(in the rows, 128 means zero)
Each path below is one point turned by a fixed rotation once a step. After each direction that follows a path, write how fast that rotation turns it, in degrees each step (0 if it stays still).
Each turn is a multiple of 5 degrees from 10 to 175, or 0.
Each row of a path follows its step; steps can be skipped.
Path 1:
step 6: [117 125 143 128 124 129 132 127 128 131 128 128 134 129 126 128 122 135
 127 135 118 134 122 124 125 124 130 123 124 130 142 123 120 128 113 133
 131 124 138 128 132 142 133 116 127 129 120 127 131 136 124 132 130 129
 132 135 124 124 122 126 126 136 120 128 125 143 139 130 138 131 141 116
 119 122]
step 12: [127 124 121 122 120 139 136 122 126 126 127 124 139 134 130 129 131 134
 140 124 137 135 137 124 134 128 128 126 130 142 123 129 119 130 129 128
 122 129 139 135 127 136 124 122 120 124 123 120 124 126 124 115 121 123
 138 125 124 125 130 122 142 133 127 125 136 119 127 138 111 118 135 132
 130 132]
step 19: [125 126 123 129 127 117 131 139 132 131 129 133 132 125 136 134 141 120
 142 133 115 143 123 135 128 126 130 131 138 116 116 124 131 119 129 127
 122 129 133 136 131 131 121 118 128 133 129 126 131 121 125 124 132 126
 126 130 126 115 135 125 124 124 127 118 129 120 123 132 136 115 125 125
 137 131]
step 22: [131 126 116 128 127 127 129 113 133 120 131 127 122 122 125 130 137 136
 137 122 118 123 133 138 120 122 134 135 126 125 139 127 126 116 132 129
 138 123 137 134 128 129 126 131 138 128 127 129 122 134 130 122 128 132
 133 121 121 118 123 139 127 127 117 126 122 109 139 138 126 129 127 128
 125 127]
step 23: [127 118 137 129 124 119 125 131 131 133 133 133 137 135 118 122 135 128
 130 132 128 138 125 126 125 125 127 133 113 134 132 126 128 135 136 125
 121 134 124 111 133 127 122 134 118 129 112 138 126 124 121 121 118 119
 118 127 132 132 136 122 125 124 119 121 131 128 132 129 135 129 124 118
 121 135]
step 27: [122 129 117 127 126 133 138 124 137 127 133 117 135 130 118 124 121 125
 146 133 125 129 126 131 131 119 131 123 131 136 127 133 119 138 129 135
 119 127 127 126 114 136 128 125 130 135 136 126 116 121 131 139 119 126
 124 144 128 121 130 119 122 135 129 127 139 127 131 130 122 123 124 131
 126 136]
step 28: [139 116 122 126 128 130 117 135 133 121 132 129 121 125 131 129 134 125
 121 135 140 133 120 129 129 140 131 129 143 128 116 135 125 131 134 136
 127 124 138 132 124 123 123 130 125 132 129 136 129 125 133 115 121 128
 138 132 137 124 131 126 132 113 133 137 119 128 133 125 130 134 118 119
 134 120]
[128 130 127 125 128 129 126 129 129 128 126 124 126 130 128 127 128 125
 128 130 129 130 129 126 126 128 129 127 130 126 127 129 129 129 130 127
 126 127 129 127 125 127 128 127 131 130 129 128 130 126 129 131 132 128
 129 131 129 128 129 127 128 129 130 127 128 129 127 128 128 129 129 126
 128 129]
40
[126 129 128 127 128 129 128 131 130 128 127 129 127 125 128 127 128 127
 129 127 130 128 128 125 134 124 128 127 127 128 130 129 126 128 129 125
 127 126 127 130 129 129 128 129 129 129 131 127 129 127 129 125 126 129
 128 129 128 128 128 127 129 128 130 126 127 128 128 127 128 130 126 126
 129 125]
25
Path 2:
step 6: [127 133 126 120 132 107 124 131 130 118 138 122 135 128 127 120 126 130
 119 130 131 127 127 128 126 133 135 130 123 133 140 134 135 127 131 132
 122 135 128 138 122 137 118 128 132 145 128 121 126 120 127 132 120 124
 132 124 118 122 133 129 126 129 129 129 124 133 127 131 127 127 126 128
 131 129]
step 7: [131 136 141 122 134 124 119 121 130 120 137 121 129 115 127 124 118 126
 128 119 130 128 130 117 127 128 133 133 141 129 131 123 130 124 129 135
 126 132 130 134 124 126 134 128 127 127 119 119 125 124 130 134 125 120
 125 128 123 121 131 130 124 112 120 123 125 122 121 122 126 126 123 133
 125 131]
step 18: [123 137 134 118 124 128 126 129 122 125 126 123 129 129 130 139 116 121
 122 125 135 130 125 133 134 137 129 122 135 121 126 133 109 122 130 138
 127 133 138 133 115 126 133 126 131 136 122 130 135 129 135 132 130 122
 132 127 124 128 127 131 137 128 130 124 131 135 124 122 134 124 126 125
 120 128]
step 19: [123 124 129 117 122 121 123 119 126 132 129 121 134 127 135 127 130 141
 119 120 128 133 126 137 118 135 137 128 130 122 139 131 126 125 136 139
 126 127 122 125 123 144 132 124 137 135 119 123 136 127 125 123 132 129
 131 126 122 135 130 139 125 133 127 124 129 128 123 127 130 126 122 125
 129 128]
step 24: [116 120 133 116 127 131 119 126 121 126 134 134 123 125 127 124 128 133
 130 124 123 117 130 125 127 123 130 126 126 136 129 126 130 122 129 136
 129 134 119 125 116 129 129 122 130 132 115 122 132 120 135 128 135 125
 136 126 117 115 125 132 132 125 119 126 129 135 125 128 129 131 119 133
 122 123]
step 25: [123 124 128 122 131 126 118 132 128 128 127 124 137 116 131 116 125 128
 124 131 116 128 125 131 135 135 129 132 122 128 132 120 132 131 125 132
 126 130 122 128 129 127 123 118 125 136 127 129 125 128 121 135 124 127
 129 117 122 124 129 127 122 129 123 135 129 125 134 123 130 120 106 142
 125 127]
step 33: [124 135 123 130 130 116 125 117 129 119 132 123 131 133 125 135 128 125
 123 123 128 129 126 131 141 138 131 127 134 126 135 130 135 137 129 137
 120 135 133 131 118 134 129 131 130 140 125 127 129 126 135 132 116 117
 131 134 131 125 128 123 121 121 126 119 136 135 127 124 130 122 132 130
 136 124]
[129 128 128 129 129 127 126 130 127 127 131 129 128 126 128 129 126 125
 128 126 129 125 126 131 124 127 128 129 126 129 129 127 125 127 126 126
 127 129 128 125 127 130 128 127 127 128 127 126 126 127 128 128 129 131
 129 128 126 128 128 128 126 127 127 129 126 130 128 128 125 127 127 130
 128 129]
20
[129 128 129 126 126 130 127 129 130 128 128 128 131 128 126 129 130 126
 126 126 128 126 128 130 129 127 129 128 130 129 126 126 129 129 128 127
 128 128 130 127 125 127 129 129 126 128 128 127 130 128 129 130 126 126
 128 125 129 126 131 124 129 129 129 129 128 129 128 132 128 130 126 126
 128 131]
160
Path 3:
step 2: [135 127 138 128 134 127 134 123 132 125 113 126 133 128 143 125 141 133
 139 132 134 132 138 124 126 129 129 134 114 143 128 136 127 126 130 134
 127 127 138 132 134 122 138 130 130 133 123 126 132 127 130 129 130 144
 127 120 127 111 132 131 123 126 133 131 126 117 130 125 118 120 115 136
 135 126]
step 11: [127 119 144 129 131 130 127 122 124 114 125 114 122 122 124 131 131 128
 132 129 117 127 120 128 129 122 123 132 118 123 130 121 121 119 137 132
 122 123 132 134 138 126 116 136 133 137 124 141 128 127 124 134 132 133
 130 122 126 123 141 126 124 122 133 111 122 118 124 121 119 132 135 136
 123 117]
step 13: [137 123 138 138 135 116 129 123 120 125 133 130 133 136 134 119 122 136
 110 132 124 123 128 127 142 133 130 123 127 131 135 114 128 130 118 132
 132 132 139 139 123 124 138 128 143 133 145 125 132 126 135 128 125 129
 125 128 119 122 130 133 135 122 125 129 128 134 136 127 131 123 121 127
 124 137]
step 16: [122 126 124 133 118 133 129 125 118 124 122 130 125 121 141 130 130 125
 117 126 137 134 137 130 135 129 120 134 137 125 132 125 128 132 133 136
 134 145 126 142 136 123 121 130 119 122 126 124 117 133 134 121 121 119
 134 125 126 134 137 131 121 128 127 138 115 120 127 118 132 146 137 130
 130 133]
step 19: [129 122 141 138 122 122 135 137 133 122 123 117 136 132 136 113 134 118
 131 129 124 132 127 127 137 128 126 125 122 132 127 134 122 126 127 128
 131 127 136 133 140 121 145 131 130 131 136 129 136 131 127 140 133 138
 142 120 124 125 130 134 115 121 138 137 130 134 127 128 130 127 119 127
 139 123]
step 25: [139 124 135 130 127 113 130 127 120 123 126 127 137 132 136 128 129 119
 127 127 131 119 130 132 136 129 124 132 124 123 134 132 142 133 126 115
 123 142 129 131 131 141 136 126 130 120 130 117 120 133 117 133 131 135
 134 131 125 140 136 126 127 119 132 129 123 123 133 132 149 137 132 124
 134 130]
step 31: [129 110 124 124 131 130 121 133 125 137 128 136 115 121 121 120 149 122
 124 113 127 129 128 135 123 133 134 125 119 134 123 130 134 131 122 123
 131 137 135 132 132 127 134 135 142 129 133 112 127 132 121 124 138 139
 133 125 133 130 134 129 125 118 132 129 126 131 133 128 131 131 124 125
 122 138]
[127 128 125 128 128 130 129 127 126 128 129 127 126 129 128 128 130 126
 126 130 129 131 127 127 126 126 127 128 128 128 127 126 128 131 129 129
 127 129 127 128 125 126 128 129 128 129 126 128 128 129 126 130 126 130
 130 131 127 127 129 125 131 129 127 128 129 131 127 127 128 130 131 129
 126 131]
170
[127 126 128 130 126 129 128 126 130 129 129 125 126 126 128 128 127 128
 129 128 126 130 130 127 127 126 131 130 127 130 127 131 126 127 128 129
 128 128 130 127 127 127 129 131 128 130 132 127 127 131 126 127 129 127
 127 131 129 127 126 127 128 127 128 127 125 128 127 129 129 126 127 126
 128 129]
85
[126 127 124 126 128 127 127 128 130 127 128 127 126 128 125 127 131 130
 130 128 128 127 128 128 129 130 130 126 131 129 129 128 128 129 128 123
 127 127 128 127 128 127 128 125 126 127 128 128 127 130 126 129 130 128
 128 128 130 130 130 129 130 125 127 126 127 130 128 129 127 125 131 129
 128 129]
130
[129 127 129 124 130 128 128 127 124 127 127 128 126 125 129 129 129 127
 130 129 129 125 127 125 129 126 129 128 129 128 129 131 130 126 125 128
 128 126 128 127 129 127 127 128 126 128 126 128 131 126 126 127 128 128
 128 128 128 127 126 125 131 129 129 129 126 129 128 128 125 128 127 129
 127 127]
115
[126 130 127 127 126 127 131 126 128 125 133 129 127 128 130 127 126 127
 127 128 128 127 130 128 131 129 128 125 128 128 126 126 127 127 128 128
 129 130 127 129 130 128 127 129 128 127 129 128 129 129 128 128 130 126
 131 126 128 128 128 125 129 128 130 130 129 128 126 128 128 124 129 127
 127 130]
115
Path 4:
step 0: [132 122 124 117 124 132 127 122 130 131 129 129 131 134 125 119 115 112
 128 126 134 131 123 121 137 136 122 130 122 142 128 115 128 134 127 127
 129 133 136 119 137 127 135 130 125 126 126 126 132 130 127 137 122 126
 130 124 133 125 142 113 120 134 140 126 119 131 127 120 122 140 121 121
 119 126]
step 3: [134 108 127 133 125 132 125 122 118 132 130 119 114 137 135 113 121 128
 128 134 126 125 130 128 122 133 126 138 133 127 126 130 125 131 125 130
 133 137 124 132 140 127 137 122 120 135 139 124 129 144 131 122 125 140
 130 129 134 134 125 132 127 127 123 126 119 124 122 117 131 115 126 122
 117 131]
step 15: [144 116 126 127 115 121 130 122 126 133 133 119 124 132 129 127 115 143
 126 119 124 129 130 135 142 123 123 131 129 129 124 127 128 125 121 132
 126 127 129 129 142 129 124 136 114 138 123 122 127 129 130 127 125 136
 127 129 132 120 129 129 133 119 133 135 115 136 113 130 134 121 131 137
 135 130]
step 17: [127 132 119 118 130 132 117 125 137 128 127 136 127 133 131 127 123 118
 132 121 128 123 124 124 144 123 151 131 135 138 125 119 139 127 126 127
 130 127 127 129 132 131 124 121 121 132 126 126 127 125 135 127 117 121
 134 116 135 121 141 119 130 133 122 129 124 131 134 128 130 125 120 125
 113 119]
step 23: [129 120 133 128 123 131 132 121 129 133 121 133 120 137 135 117 119 130
 112 121 120 134 128 124 139 126 129 143 136 127 127 139 135 122 121 127
 129 132 110 130 133 122 126 127 122 128 135 143 133 137 128 125 139 125
 127 128 131 125 134 122 128 134 127 133 115 135 117 119 134 125 128 127
 129 128]
step 29: [116 119 129 128 131 139 126 120 125 126 124 126 131 145 130 116 125 120
 136 133 135 129 131 122 137 111 118 128 133 120 125 127 132 128 131 134
 126 131 134 125 126 131 130 125 121 122 129 129 133 127 128 125 112 121
 126 118 120 127 129 121 123 132 131 139 120 120 130 120 138 117 121 126
 113 124]
step 33: [140 126 132 136 122 126 128 120 122 126 135 130 129 121 129 126 116 112
 125 123 124 125 130 123 148 127 129 126 141 125 122 121 127 131 121 121
 124 142 121 132 139 120 139 122 126 129 136 126 123 126 134 124 129 144
 125 131 127 114 126 130 135 117 123 123 118 132 126 123 128 130 128 122
 126 131]
[128 127 129 127 129 124 128 130 127 128 128 124 129 130 128 126 125 129
 131 129 130 127 129 126 130 126 130 127 126 127 129 129 129 128 131 127
 128 126 128 127 128 128 128 128 130 126 125 129 126 129 129 129 127 128
 129 129 130 130 128 128 126 130 128 125 126 129 130 129 128 130 129 125
 127 129]
40
[131 128 125 130 129 127 127 131 126 126 129 126 128 128 127 131 126 128
 129 128 130 129 126 128 125 129 129 126 131 127 130 130 126 128 127 132
 127 130 128 128 130 129 128 128 129 128 130 126 126 128 130 129 129 129
 127 128 127 126 127 130 128 128 128 129 128 129 127 125 127 128 132 128
 129 126]
60
[126 130 126 126 128 126 127 127 127 130 130 130 132 127 127 125 128 126
 131 127 131 127 126 128 127 128 126 129 129 128 126 128 126 128 126 127
 126 128 127 125 125 129 128 129 129 128 129 130 128 129 131 127 127 125
 129 126 126 130 127 127 129 127 130 126 129 129 127 127 127 127 129 130
 128 128]
35
